In the data rows, zero lies at 4.5, halfway between 4 and 5.
Every row has a hidden score from 0 to 12. What is each row's score? 6 is about the middle.
[4 3 3 6 6 4 5 3] ~ 4
[3 3 3 4 5 4 4 3] ~ 3
[5 7 7 3 3 4 3 4] ~ 7
[3 3 3 4 6 5 3 3] ~ 1
[5 5 6 3 3 5 4 6] ~ 9
[4 3 3 9 6 5 9 4] ~ 6
[5 7 4 8 4 4 5 5] ~ 0
[4 3 5 6 9 4 5 3] ~ 5
[5 3 3 4 3 5 5 8] ~ 8
[3 3 8 3 5 4 3 4] ~ 5
[5 7 4 5 3 4 3 5] ~ 1
[3 3 3 4 7 5 3 4] ~ 1
[4 3 6 3 4 6 3 3] ~ 7
[3 4 8 4 5 4 5 4] ~ 7
[3 3 8 4 3 4 4 5] ~ 5
[3 3 3 4 5 5 4 4] ~ 3
[3 4 4 4 8 5 2 4] ~ 0
[4 5 3 4 3 4 3 6] ~ 1
[3 3 7 3 3 5 4 5] ~ 6
[6 3 3 4 5 5 3 7] ~ 7
[3 3 3 6 6 4 8 3] ~ 8
[3 4 3 6 7 5 5 3] ~ 1
[4 4 8 4 3 6 3 5] ~ 5
[6 4 7 3 3 4 3 5] ~ 11
[6 8 5 6 3 5 5 5] ~ 6
[3 3 7 4 4 5 6 4] ~ 9
[6 6 7 4 4 4 3 6] ~ 7
[5 7 6 5 3 4 2 5] ~ 0
[7 9 3 4 3 4 3 4] ~ 6
[8 5 4 5 3 5 9 5] ~ 12
[5 3 3 3 3 5 3 6] ~ 7
[6 8 3 4 4 4 5 4] ~ 8
[4 4 3 5 3 5 3 7] ~ 0
[5 3 5 5 9 4 4 3] ~ 8
[7 8 3 6 3 4 6 3] ~ 10
[6 5 8 3 3 4 3 6] ~ 10
[4 3 7 4 8 3 2 3] ~ 4
[3 3 3 4 5 5 6 5] ~ 6
[6 7 4 6 3 4 5 5] ~ 6
[5 4 3 5 3 5 6 4] ~ 9
[5 3 3 5 3 5 3 6] ~ 3
[5 4 3 5 3 6 4 6] ~ 4
[5 7 3 6 3 4 7 3] ~ 8
[3 3 9 5 3 4 4 4] ~ 4
[4 3 3 4 5 5 4 5] ~ 5
[5 3 9 5 3 5 3 5] ~ 7
